One vector is turned by the same rotation once a step. Each row is the vector after some number of steps, and that number follows the row.
The counts run from 0 to 720.
[ -3 -13  22 -10  -6  31 -18 -43 -22   3  -8   6   6   5 -18 -11  -9 -16
   8   5 -13 -11 -22  24 -12 -15 -42  35 -29 -40   4   4  13   5 -11  20
   5  27  12  -8 -15  18 -16   2  -4   0 -27  20 -24  -3 -23  22 -18  -6
 -16 -16   0   5   4 -17   3 -19  10   8 -27   0  16 -13  -7  -5  13  -2
   4  15  11 -13 -23   8   0]
41
[ -2   8  20  19 -13   5 -17 -38 -20 -13  -2  -1 -15  11  22   8  39 -24
  14  16 -28   4   7   0  17  11   8   2 -14 -18  10 -14 -10   7   2 -17
   2  11   2 -11   6  -8  16   4  56 -15  11   4   9 -10  20  -8 -11   3
  -1  10  20   5  -4  -6  15   0  31  48  -7  12  12  13 -11   7 -11  -5
  45  -6  -1   5  24  23  28]
523
[ 29  -3  -2  -6  16  -8 -41  15 -28  -6   5 -11 -16  34  16   5  -8 -21
  27  -1 -17  -9   5  20  16   3   6   7  20  -5 -26  23  24  -6   0  -7
  11  -3  -2  22  18 -17  -7   5  27 -13  25  -4  -4  -7  20   7   9  -3
  10 -10   9  17  14 -17 -18  21 -10 -12   5  22 -10  -1   9  10 -33  16
 -13 -23  23  25 -10  -2  26]
147
[ -7  -7   8  19  12   6 -29 -16 -19  -4  21   3   9  19 -13   3  -7  -8
 -10  17 -23 -24 -20 -12  17  34 -17  31   8 -10   7 -12  40  -4  -9 -19
 -32  27   8 -17  12  44  -2   1  27  -3  -9  28   2  -7 -13 -18  -8  20
 -28  13  10  10  -3 -25  -8  13   2  12 -11  23   3 -12  -2  -7 -23 -16
   8  28  17  11  36 -22   1]
80
[-14 -24 -16  -1  -1   5  15  -7   5  -6  -8  -6 -12   9 -11  34  -2  -1
 -31   7  -5  13   5 -13  42  18  19 -18   0   8   8 -22   4  14  10  28
   5 -12  25 -26  -6  33  -1 -16   3  -1  -9   2  20  -3  20 -37  11  12
 -14  21  -1  21 -11   1 -27  40  16  20  24  15   9 -27 -18 -17  10  -2
   0   1  -3 -14   5   1  28]
205
[ -8 -29   5  -9  -3  -3  23 -17  11   1   6 -22  12  -5   5  -9  33  19
  -1 -41   9  -7   8 -16 -26  12   1  13 -29   0  -8  -4   9   3 -10 -31
   5 -12 -26  10 -16  -4 -26 -27  28  14 -22  -2  19  -5 -19  -5 -10  12
  33  -9  11  14 -21   3  27 -19  36   2   4  -3  13  35  18  14   7 -30
  16 -10  -4  -8  22  31  -8]
311
[-27  -2  -1 -22  -2  21  26 -26  -5  12  -7  -4  25 -19 -18  -7  24  -8
  -5 -10  17   4  -1  24  -1 -27 -24   7 -14 -29 -12 -14 -23   8  -3  33
  14  -4   8  -5   5   1 -26 -26  -6  14 -19  -6 -27  -4   1   9  -9 -24
 -13  -3 -25  18  12  11 -13  10   7 -11  -6   1  20  -8   0 -14  30   5
  -2 -21 -23 -25 -25  25  18]
508
[-14  10  -4 -13  12  28   6 -20  20   9 -11 -10   7 -26 -28 -16  -7   3
 -23  22   5 -13  -9  34 -15 -27 -13  16  -4 -25 -15 -14 -21  -5   1 -16
  -9   5  34   2   1  15  12  10   4   2 -30  -1  -9   1  -2  11  15 -10
 -24  19  -8 -36  31  15  -2   2  -7  14  15  16  22 -11  11 -17  37   0
   2 -25 -12   6 -29  -6  -4]
252
[ -5   2   6 -10  15  19 -12   7  -2   4  -9 -17  11 -28 -18 -11 -10  12
  -5  16   9   0   8 -15  13 -36   1  20  -6  12 -28  -4   9   2  17 -26
  -2  10 -12  -3 -17  21  32 -16 -14  -9 -28 -12  20  23  -7   1  -3 -29
 -12  26   6 -36  11  14 -19  26  13  26  46  -2  38 -14   7 -10 -17  35
 -24   7  23  32 -24   0  -9]
538
[-37  10  12  16   1 -16  22 -13   6  30  10   1  42  -7 -16 -40  16  -4
   2 -30   7  -9 -30  -2 -10 -10 -25  18  -8   4  -4 -13  38  -3 -22 -31
 -32  38 -17   6   3   5 -11  -9 -12 -22   2  13  -6   3 -27 -12   4   5
 -29   9 -21  -6 -17 -11   6  24  15  -7  -4  -9   8  15   0 -12   9 -19
 -20  15   1 -15  23   3   6]
593
[-11  -9 -13  23 -12   6  -9 -33 -16   1  -9   6 -18  15  -9  -9   7 -14
  -3  14 -19 -15 -12   6  18  10   2   5 -15 -21  27 -28   9  17  12 -14
 -26  18  15 -18  18  30  11  20  13 -18  -7  16  17   3   6 -27 -10  31
 -28  14  16 -24  19   9  -9  14  21  37  17  24  11 -36 -11   3   9 -29
  25   1  12   1  18  -4   4]
255
[-11  10   1   2  15  -4   5  10   4  -6   8  -1  29 -21   9   0   2  15
 -44  15  -9  -4   4 -23  21  14   9  37  26  24   9 -17  29  -1  -6 -39
 -22  10  -6  -7  21  44  14 -24  20 -12 -27  12  12   3 -15 -31 -12  13
 -12  33  -1   2 -12   7 -16  41   4  14  19   9  24 -17  18 -16  -6  -1
 -11   6   5   9  34 -14 -12]
75
[-23  28  23  11  -8 -36  12   9  12  -2  17  23  22 -14  25  -6  34 -19
 -15  -7   7  -5 -10  -9 -13  15  -5   1  -5 -22   8 -13   0   6 -20 -27
 -12  10 -13  -2  13  -9   0 -23  10  -6   0  27 -15  -8 -10 -26 -10  13
   6  13  -8  43 -11 -17   0  -5  19   0  -4 -13  30  42  19  -3   5 -17
 -10  22 -31 -19  25   7   9]
88
[  7 -19  -2 -20  13  -8   1 -23  -1   1  -2   7  -1  22  25  16  15 -25
 -25  -5  14  -5  -3  22  21  17 -16   0   0 -27   5 -10  25  16  -9  40
  13 -16  21 -12   5  15 -20 -10   6  -2  -4  14 -20 -28  14  -4 -10  15
  -1 -32 -10  54 -21 -27 -18  15   8  -7 -11   2   2  -6 -19  -9  10 -23
   4  -2 -27 -31   7   3  27]
684
[  4   0  -3  -5  36 -48   9  14   8   6  -5   0  29   8  -7   1  -6 -13
  -9  -2  11 -13  -7 -19  11   1  -4  22   4  -5  10 -23  17   5   5 -15
 -26  -2  20  -6  -8  -3   3 -14  -1   4 -13  20  12  15 -24 -50 -15  20
 -20   6 -18  -7  -7  15 -40  20 -15  28  32 -17  15   1   7 -28   1 -39
 -19  28 -11   1   3  -9  -2]
381
[ 24  -7 -18   6  27  -7  11  22  34  16 -13  -1  -7  -6   6 -12 -10   9
 -14 -11  26  -3   6 -13  11   3  26 -20   2  21  -8 -14  13 -11   9  -9
  -4 -22  -8   2   4 -15   7  -4   0 -11   7 -35   7   4  27 -15  51   5
   1   6 -12 -24  15  18   0  29  14   8  50  -2  18  15   0 -17  10  28
 -14 -19   6  26 -13   3  20]
450
[  5 -11  17 -25  -1   9  12 -21  10  13 -26   8  -5  -6   0  -3  13 -32
   1   6   0   3  -8  31  -6 -16 -23 -22 -23 -29 -23 -10  -7   3   8  14
  23 -16   0 -17 -32 -12   3   3 -27  -2 -15   3 -38  -6   7  20 -14  -8
  17 -18  -6  18  13  -1   3 -11  21 -12   3 -22  21  23 -24   8  35  -8
  10 -15 -21 -11 -32  13  10]
221
[ -6   7  25  10 -22   3 -29 -32 -43  -8 -15  -8 -28  19  -5  19  13 -11
  13  16 -35 -17  -9   9  -7   9 -12  33 -26 -27  13   9  17  12 -12  -6
  -8  16  -7  -1  -6  27 -12  -1  30  -1  16  19  -2  -4 -17  -7 -33   5
   1   1  28  26   3 -16  24  -5  19  16 -36  24  15   1   2  12  -6 -14
  23  -4   2  -8  24  12  14]
304
[-26   5  -2 -24  -3  30 -20 -37 -27  13  13   1   3 -22  -4 -20  21  -8
   7  -8 -10  15  -4  27  11 -29  -5 -16  -5  -4 -24  13 -12   2 -13   2
  32  20  -9  -6   9 -10  20  -7   9   4   9 -14 -31  -6  25  38  -8 -33
 -12  19   1  10  12 -12  -2  48  -3  -9   8  -1   7  -3 -22  15 -14  16
   5 -12 -14  -3 -27  17  34]
240
[ 19 -13  23  -1  11  22 -25 -18 -10  -1   4 -13   0  -5   6 -27 -13 -13
  25  -6  -7 -21  -7  22 -13 -23 -13  31  -1 -22 -21  11  14 -12   3 -32
  11  25 -33  20 -22   3   9   4  18  -9  -7  -9 -23   7 -14  33  -4 -21
   6  -1  21 -19  12  -4  13 -20   6  10  12  -5   4   7  13  18 -17  17
  -7  -4  27  40 -23  -1  -6]
59
[ 12  -8   8 -18   6  -2 -10  -7 -12 -13  19   6   7 -24  34   1  20 -18
  -6 -17  -1 -13   6  17 -26   6 -10  24  11  -7 -25   4  20  -5 -11 -10
  14 -20 -38  13 -18   4 -12 -13  12  -5  -9  14 -37 -30  -9  22 -20 -12
  20 -18  -7  35 -11 -19  20 -26  32 -12 -26 -11  26  27  10  13   3  21
  -9 -23  -6   0   7  -3  10]
352
[ -2 -24   9   5 -17  31  -7 -22   5  11 -11 -11  -8   4 -13  -4  12  21
 -13  23 -10 -32   2  11 -17   6  -9  20   7  -7  24 -16  20   7  -1 -27
 -22   8  10 -27   3  51  -1  -4  38  -5 -16   7   1 -19  -9  -2   9  -4
 -27  19  12   4  15   3  17   8   8  23 -16  28  -1   4  -4 -12   5 -16
  40 -10   8  -2  39   2  -2]
298
[ -9 -13  -3  19   0   9 -40 -29 -10  -8   5  -9   6  22 -15   9 -19  28
  38 -17 -29  -4  -8  -7  -8   0  -1  22   3 -28   5  25  16   0 -13   1
  -6  31   1   5   4  17  -7  -6  42   0   5 -30  20   1 -18  -8  11  -5
   3 -14  22   9   8 -13   4  11  -2  15  23  26  13  -4  19  15 -43  11
   8  21  37  18  10  24   5]
323
[-22 -17   4 -19 -13  21  21 -18  -7   6   8 -13   1 -16  14   8  25   7
 -37  -8  -8   0  -7  -3  16   9   6  15 -17  -2  12 -24   4  12 -16 -11
  -8   7  -8 -30  -2  49  -7 -32   2  -7 -35  18  -9  -4 -11 -21 -16  15
  -4   9   9  13 -22 -13   9  13  28  -1  -9  18  10 -11  -6   8   1 -26
   9   0 -25 -32  32  10  -9]
554
[-15   6   6  35 -10   5   8 -27   3  13 -13  -5  -4   9 -30 -27  12 -18
  20  16 -20  -9 -18   4  16 -15  -7  12 -14 -12  11 -19   3 -10   4 -38
 -29  24  16  -3  16   3  15  19  11 -21  -6   4  10  12   5 -27  13  15
 -36  26   3 -45  23  21   5  -7  16  51  18  -6  20  -3   1   5  29 -24
  16   8  -4  20   6  -4  -5]
256
[ 12 -18  20 -26  21 -16   4  -3  19  -2 -17  -9  -6 -11  -8  29 -15   9
 -30  16  19 -29 -13  19 -34  -3  -6  14  20 -14  -2   1  17  13  -1  -2
  -3  -2   7   5 -16  28 -23 -15  14  20 -32  16  -4  -6 -32   9  -9   7
  -5 -15  -5  20   6  -9   7  -4  -5 -19 -17  -4  31  28   7 -29   4 -10
   7 -28 -11 -16   2  -6  -8]
602
[-10  -6 -14   6 -26  13  -1 -28 -12 -17  20 -14   6   8   1   5  17   2
  29 -30  -7  11  -5 -12  19   1   5  13 -47 -28  -3  -1 -11  20  -9  -8
  23  14 -14  -2 -13 -23  -5 -11   4  -6 -10  -8  12  12 -12 -14 -27  23
  30 -23  34  10  -6   5   5  -9  37  13  14  15  23 -22  20  49   3   0
  15   0   6  -9 -20  35   7]
529
[ 10   0 -21  10  39 -16  15  30  13   7  -2  -8  22   4  11  -3  -4  -1
  -6 -24  25   6   3  -9  36 -10  13  20  12   9  -5 -14  32 -15  20   1
 -17 -20   3  23  -2  -3   6 -17 -15  -8   6 -15  19   2  -2 -26  11   3
   6  -9 -17 -10  -4  17 -29  18   2  10  56  -7  15  -9  19 -20   3  27
 -49  16  26   1 -28   6   4]
668
[ -8 -33  -8 -16   8  10 -26 -23  -6  18  15   2  16   7  11 -21 -11   5
  -9 -10 -10   0 -30  12  -2  18 -22  18  21 -16  -2   4  37  -8 -18  11
   0  16  13  -3  20  25 -29   1  24   2   4  -2 -14 -48   9   0  28  -6
 -21 -11  -5  28  -6 -24  14  20  -4 -18 -31  10  -5 -12 -15   5 -10  13
   2  -2 -13   2  29  -2   6]
634
[ 28  -8 -31 -13  12   1 -20  19 -12   5  -5 -12 -31  -5  -3   4 -24 -17
  21  13 -13  -9   7  26  20 -27  31   0  15  -3 -34  20   1   4  24 -16
   5 -11  13   6  32 -10   9   6   8   0   9  -6  10  -7  31  16  15  -5
  -5  15  15 -22  22   1 -13  38 -22   7  38  19   3 -37   3  13  -6  26
 -26 -32   4  20 -35 -15  12]
452
[-22   3   5   7  10  19   6 -10   2  10   3 -12  34 -36 -19 -28   7   8
   1  16  11  -2   2  10 -10 -27 -14  37  12 -14 -14  -7   4  -7   5 -19
 -18  13   0   8  12  23   9  -5  24  -3 -22 -10   9 -14 -11  -1  17 -39
 -20  39  -6 -30  11  19   9  18 -13  33  10   6  17  12  22 -30  19  13
   6 -15  10  17  -6   9  -4]
33
[  4  37  26  20  18 -46 -21  12 -20  -8  -4  25  19  -2  16   6  23 -15
  11  31 -25  -8  -1 -21  -3   3 -17  15  17 -30  12  -4  20  -1 -10 -42
 -29  -1   3  -5  19   4  -3  -3  33   7 -16  24  18  -4  -7 -15  -2  -3
 -19  23 -29  12  11   8   3   1  12  24 -14 -16  17  27   9 -20 -11  10
   4  16   2  30  24  -1   0]
344
[ -2  10   7  11  -1 -18 -27  14 -20 -11  -6  19   3 -10  20 -14  12 -14
  30 -11 -23 -24 -12 -10   4   4 -14  -2  12  -5 -16  22  24 -10 -21 -41
   7   7 -37  25  10  -8  14   3   4 -14  29  31 -43   0  -2  22  -3   1
   1  -7  -1   8  -8 -11   9 -12  35 -21 -13   6  30   9  17   4  -4  29
 -14   8  -2  24   2  -1   9]
613
[-10  -5   6 -23 -25   6 -13 -23 -44   3   5 -12  -4 -10  -3   5  13 -15
  39  -9 -13  16   6  11  -3 -34  -8  16 -14 -21 -21  23  -1  14  -9   4
  37   8 -23  -7  -8  -9   1 -21   1  20 -15   2 -11   5  -6  20 -27 -22
  18  -4  36   1 -10  -1  -5  25  13  -2   0  12  19 -30   7  17 -33  29
  -3   0   8  -6 -34  24   4]
22
[  3 -32 -33 -40   2  -4  -8   4 -12   6  -5 -12   0   5   3  27 -10   4
 -13 -11  13  -2  -4  -7  10  -4   8 -11  23  -8  -3  -7  18  12   4  18
  18 -22  22 -25  18  31 -23 -18  12  20 -23   7   1 -20  11 -16  15   1
 -15   7   0  32  -8 -11 -26  50 -11 -26  12  13  12 -35 -11  -9 -22   2
   0 -12  -4 -15  14  -2  10]
160
[ 21 -20  -5 -29  -2 -19   4   6 -22  -9  -9  11 -26   8  11  28   9 -34
   9   2 -12 -14   1  23  19  14  -3 -22  -1 -13 -19  -1  18  16  13   5
  25 -42 -16 -31 -13  10 -20  -7 -10   1 -15  23 -32 -19  27  12 -14   5
   9 -10  -9  24 -15  -1 -12  13  13 -18 -12 -14  17  -4 -18   0  -2   0
  -9 -15 -29 -19 -27  -4  11]
178
[ 17   8 -25  -6  20  -8 -37   8 -27  11  12  21  19  -3   1  -9  -3 -25
  15  14 -12  -4  -1  19  19 -13 -24   5  32  -6 -25   2  21  -8   0   6
   8  12  24   4  29   2  -4  11  -2  -7  11  20 -23  -6  24   4  -3 -14
 -38  20 -19  -7   5  -1 -33  28 -26   1   5  -4   8 -21  -8 -21 -20  25
 -19   7   1   8  -2 -15  19]
676
[ 13 -16  20  -7  15  11 -23 -27   0   3  11   6  10  12  13  -6  14 -15
   0  22  -4 -15  -5  35 -19  23 -19  29   5 -30   5   1  35   3 -14  -2
  -7  19  -2  10 -22  14 -25 -13  47   3   3   5 -18 -37 -12  20  -8  -6
   1  -9   0  39  -1 -20  27 -23  19  10 -31   3  10  31   4   3   5  -5
  20 -13  -4  -5  11   2  15]
347
